In the rows, zero is written as 128.
Which row each row swaps with, under one turn or mirror:
The rows were stretched afterwards, more along some directions than others.
K_697: [171 100 102 108 117 141 141 116 125 136 148 133 114 132 140 145 146 120
 164 128 117 154 150 134 103 145  98 142]
K_91: [133 130 124 126 132 152 131 118 148  96 139 160 129 134 126 104 147 133
  99 131 134 134 147 151 137 140 116 147]
K_374: [180  98 104 121 127 151 154 102 137 129 144 136 120 130 128 117 157 116
 137 137 117 143 146 140 114 156 109 150]
K_411: [151 123  95 121 106 144 108 138 137 116 129 134 138 116 126 110 149 150
 135 141 112 127 121 143 111 126 108 131]
K_324: [142 131 128 118 129 147 139 113 145  95 141 156 118 141 122 105 132 131
 104 130 120 140 156 143 142 149 122 152]
K_263: [161 125  95 127 116 137 113 129 138 118 135 136 128 126 129 103 152 161
 137 144 112 142 125 137 113 126 109 125]
K_558: [148 104 117  91 164 115 147 130 117 120 162 154 127 121 142 140 161 107
 117 118 117 120 133 141  85 100 118 148]
K_195: [173  98  99 115 132 141 151 110 137 118 145 138 120 127 135 124 144 119
 143 137 121 138 143 136 109 156  98 146]
K_500: [149 104 109 102 126 133  99 127 108 149 133 128 152 103 136 142 159 100
 145 132 123 106 116 146  87  96 120 122]
K_899: [126 133 120  85 129 139 123 118 103 130 140 151 153 130 139 148 140  79
 125  95 135 100 130 156 142 101 111 139]
K_588: [119 138 151 124 146 115 129 115 109 127 121 152 140 151 106 120  87  99
 106 126 130 112 136 134 129 130 129 131]
K_396: [179 109 102 114 117 138 149 119 123 141 153 135 112 126 137 143 145 116
 157 116 117 156 144 139 106 149  99 140]
K_479: [127 146 148 121 145 120 139 103 105 138 122 154 140 148 111 118  88  95
 100 116 125 118 131 134 140 126 137 129]
K_608: [168 107 101 111 117 136 145 117 122 143 154 132 114 127 140 140 143 118
 161 116 122 156 147 133 107 145  96 135]
K_537: [131 130  78 119 103 142 101 135 135 122 130 130 129 132 128 103 138 152
 131 133 103 125 134 136 117 125 107 130]
K_97: [139 113 117 109 130 128 105 105 110 154 115 124 157 119 131 129 129  91
 149 129 131 100 113 139 106 101 127 115]
K_96: [153 110 111  89 111 141  90 150 127 130 149 147 142 100 152 147 184 127
 148 114 120 126 128 157  97  92 108 130]
K_434: [162 112 153 104 169 105 154 131 107 124 165 166 116 124 137 140 149 114
 116 130 127 144 145 136  80 119 131 151]
K_181: [176 103 141 132 134 118 122 103 140 124 111 135 157 125 119 123 140 103
 153 158 148 147 128 132 120 128 131 130]
K_746: [132 134 130  99 126 137 109 139 134 106 154 167 115 119 144 126 160 140
 117 121 127 148 143 142 135 109 121 138]
K_81: [154 128 170 110 163 119 151 110  94 150 168 172 101 135 139 140 127 101
 123 104 128 146 158 129 103 125 138 131]
K_544: [152 111 108  92 118 129  98 139 105 164 141 136 144  99 142 147 161  90
 148 118 121 113 119 147  88  89 114 123]
K_728: [168 101 113 123 144 151 161  99 140 112 139 146 120 132 131 111 148 116
 125 142 138 140 140 135 135 147 112 148]
K_665: [149 109 119  94 151 122 140 131 109 122 165 162 138 126 139 134 175 109
 117 118 118 119 140 143  87 105 117 154]
K_227: [136 149 151 115 147  95 149 133 113 110 136 169 129 154 118 133 106 115
 114 122 144 155 143 119 141 120 118 140]
K_900: [154 119  92 126 113 135 115 124 144 114 131 137 130 128 123 101 147 155
 133 154 114 146 129 134 110 124 111 131]
K_687: [148 106 108  86 114 139  92 145 114 149 150 137 139  95 156 146 172 111
 151 113 123 115 124 152  88  93 109 124]
K_104: [117 145 153 117 151 109 130 112 102 130 127 164 137 147 110 119  86  97
 104 123 135 121 137 132 135 123 130 130]
K_213: [137 123 116 115 137 131 114 121 106 152 120 132 152 123 121 122 125  94
 123 127 122  88 113 147 111 110 129 127]
K_989: [129 141 165 115 152 113 139 113 107 128 128 163 135 155 113 129  90 101
 108 117 138 131 141 133 133 128 128 130]
K_428: [173 111 117 132 133 126 119 115 147 111 122 136 139 131 124 107 137 147
 145 156 136 151 122 139 102 133 114 128]
K_185: [140 142 139 115 129 101 148 138 107 124 144 164 122 150 119 144 111 107
 133 112 134 168 145 119 139 124 108 132]
K_865: [146 131 156 107 147 136 135 110 101 150 162 160  88 138 139 142 112 113
 133  90 119 143 157 136 122 137 123 116]
K_441: [169 106 151 118 135 126 120 104 138 123 119 143 152 130 124 137 135  91
 153 149 156 140 127 142 127 126 121 130]
K_661: [118 147 104 103 103 154 107 126 114 144 144 149 108 130 140 123 110 132
 125  93 111 127 143 148 145 132  96 120]
K_933: [129 129 135 120 144 124 121 104  99 151 121 148 146 135 118 114 100  89
 116 133 132 104 126 133 119 117 134 124]
K_881: [149 115 128 117 137 150 152  90 138 104 139 143 126 134 131 104 137 133
 114 140 124 139 159 132 141 158 122 150]
K_340: [147 109 101  94 111 136  85 143 121 138 148 135 142 100 151 143 180 119
 159 117 120 123 124 147  94  91 112 120]
K_439: [162 129 113 111 111 129 151 127 117 130 151 150 116 143 126 150 133 117
 148 108 126 174 148 131 127 132  97 135]
K_727: [145 116 144 102 131 136 119 103 116 131 117 148 159 131 126 146 122  75
 152 132 160 124 126 147 140 124 115 129]
K_827: [174 122 112 110 129 131 152 129 112 135 162 142 121 130 134 153 154 119
 158 112 123 161 138 135 114 130  93 128]
K_929: [161 114 149 118 168 102 157 128 110 132 163 159 119 134 130 137 148 105
 116 117 126 150 149 126  79 117 130 145]
K_579: [131 124 131 121 135 125 120 100 107 150 114 132 155 132 113 118 101  87
 118 123 126  99 123 137 117 124 136 125]
K_678: [137 148 148 119 149 104 145 127 107 119 143 169 142 152 121 132 106 117
 130 112 142 146 136 129 131 129 109 130]
K_905: [139 138 139 112 125 139 120 127 137 105 148 165 130 125 135 114 154 137
 108 123 127 146 149 145 139 124 122 139]
K_335: [162 122 108 102 111 134 144 134 112 138 163 142 107 129 142 159 152 119
 159 115 120 167 152 128 116 131 101 137]
K_351: [157 112  97 127 120 127 111 122 146 115 129 128 144 121 132 103 150 153
 141 150 116 138 124 135 101 124 114 130]
K_436: [130 114 119  78 133 139 140 129 107 119 144 148 163 120 133 149 155  86
 113 106 128  97 133 153 122 110 106 155]
K_506: [156 114 146 106 165 101 151 127 109 128 167 164 114 130 138 137 147 112
 121 120 121 147 150 130  79 114 134 147]
K_469: [128 131 109  83 146 127 143 133 112 116 153 153 146 128 137 151 155  96
 111 102 117  99 142 147 114 109 113 158]
K_596: [144 119 136  96 122 141 116 101 117 131 122 144 163 131 127 148 133  74
 138 111 148 117 132 154 142 117 114 131]
K_787: [115 153  98 115 102 149 106 132 111 147 145 139 113 129 138 122 120 138
 127  93 103 123 141 140 145 125 101 114]
K_869: [154 122  88 128 115 135 119 124 143 116 128 134 137 120 127 100 147 152
 136 151 119 137 122 136 112 132 110 131]
K_192: [119 129 112  97 128 145 113 118 111 125 139 154 154 128 134 141 153  86
 117 102 140 105 135 154 136 103 110 137]
K_449: [118 150  96 106  96 157 111 117 110 145 142 144 118 138 132 122 112 129
 123  92  97 128 147 139 140 132 105 120]
K_132: [160 113 148 112 166 105 156 134 108 133 166 162 118 122 133 137 157 110
 118 126 118 137 142 129  88 116 135 152]
K_170: [180 110 104 118 123 141 148 124 121 139 156 135 111 129 139 146 152 124
 150 112 118 163 148 139  99 142  93 136]
K_345: [141 105 109  94 133 135 105 115 109 152 127 133 151 111 136 135 143  93
 140 126 126  93 114 152  86 100 119 124]
K_375: [127 153 113 106 104 146 118 124 105 152 149 147 109 133 136 134 118 124
 130  93 108 143 153 132 149 128 106 116]
K_561: [122 153  96 105 102 156 103 127 113 148 144 149 108 135 140 119 118 135
 129  94 103 124 138 148 140 124  97 119]
K_951: [157 108 104 134 121 132 115 126 147 117 125 127 145 119 128 104 148 146
 143 152 130 136 119 136 102 130 111 128]
K_444: [151 121 115 114 143 143 159 100 148 107 138 139 115 140 135 119 134 128
 116 135 118 139 158 138 129 152 120 153]
K_927: [136 115 113  91 153 115 136 138 105 119 166 167 132 122 135 132 156 104
 107 108 116 114 134 146  94 110 115 157]
K_19: [147 107 118 104 128 128 109 120 106 163 126 130 153 119 125 134 137  80
 144 125 124  98 118 142  93 104 121 121]
K_722: [177  99 132 131 136 122 121 118 146 113 114 132 153 122 119 122 145 115
 149 163 146 142 115 140 108 127 127 132]
K_683: [129 137  77 109  96 157 106 135 124 134 140 137 123 126 130 114 132 147
 125 112 101 125 131 146 125 121  97 125]
K_336: [159 118 169 114 171 111 162 115 107 135 163 160 110 136 133 143 133 105
 128 125 134 149 150 126  94 127 140 139]
K_970: [147 126 127  94 118 136  96 146 127 123 159 159 131 107 151 142 178 126
 140 120 125 138 137 150 113  97 111 131]
K_205: [132 106 105  80 145 140 134 135 108 112 164 166 140 124 139 143 173 100
 119 112 124 108 140 146  98  98 104 151]
K_730: [122 140 144 121 144 122 127 106 104 142 119 156 141 146 109 116  86  90
 106 126 127 109 132 135 133 126 130 130]
K_423: [148 126 136  96 123 142 131 112 109 157 153 150  86 128 139 148 120 103
 125 100 107 153 161 135 127 129 122 127]
K_974: [145 110 116 101 128 138 105 118 102 166 133 137 152 109 136 133 142  86
 143 122 127  87 114 150  94 104 118 122]
K_820: [177 105 127 132 137 119 128 111 143 110 117 132 152 127 116 117 139 125
 147 165 144 153 120 134 110 130 124 131]
K_639: [118 148  90 106  98 155 109 126 121 144 139 145 110 136 137 117 118 135
 123  96 100 127 140 142 139 126 100 120]
K_137: [127 145 142 120 151 120 131 100 101 138 119 158 143 150 106 119  92  92
 106 122 125 111 128 134 134 124 135 126]
K_394: [118 150  92 106 102 154 105 126 116 141 141 148 115 134 135 117 118 138
 120  97 100 122 138 144 142 123  99 123]
K_848: [139 136 133  98 126 154 127 114 100 162 153 148  98 129 142 148 115 109
 143  93 114 135 156 143 124 133 109 116]
K_276: [129 144 146 120 147 113 130 110 105 136 120 160 137 153 104 118  89  88
 105 126 128 119 131 133 134 122 132 133]
K_24: [162 106 166 105 166 108 154 121 115 129 164 163 102 136 140 140 137 104
 124 126 134 151 158 124  90 128 128 142]
K_20: [158  98 111 100 124 135 104 121 114 156 127 125 157 102 133 139 150  89
 143 131 117  96 114 151  87 107 120 129]
K_245: [128 140  85 115  97 149 104 134 124 130 137 134 130 122 134 111 134 154
 124 116  99 129 133 145 121 124 104 125]
K_295: [163  99 104 116 132 146 146 101 136 125 143 140 108 131 136 112 132 121
 134 137 120 147 146 145 114 160 107 148]

K_396 is swapped with K_506
K_989 is swapped with K_375
K_444 is swapped with K_469
K_596 is swapped with K_905
K_544 is swapped with K_428
K_423 is swapped with K_678
K_820 is swapped with K_687
K_205 is swapped with K_728

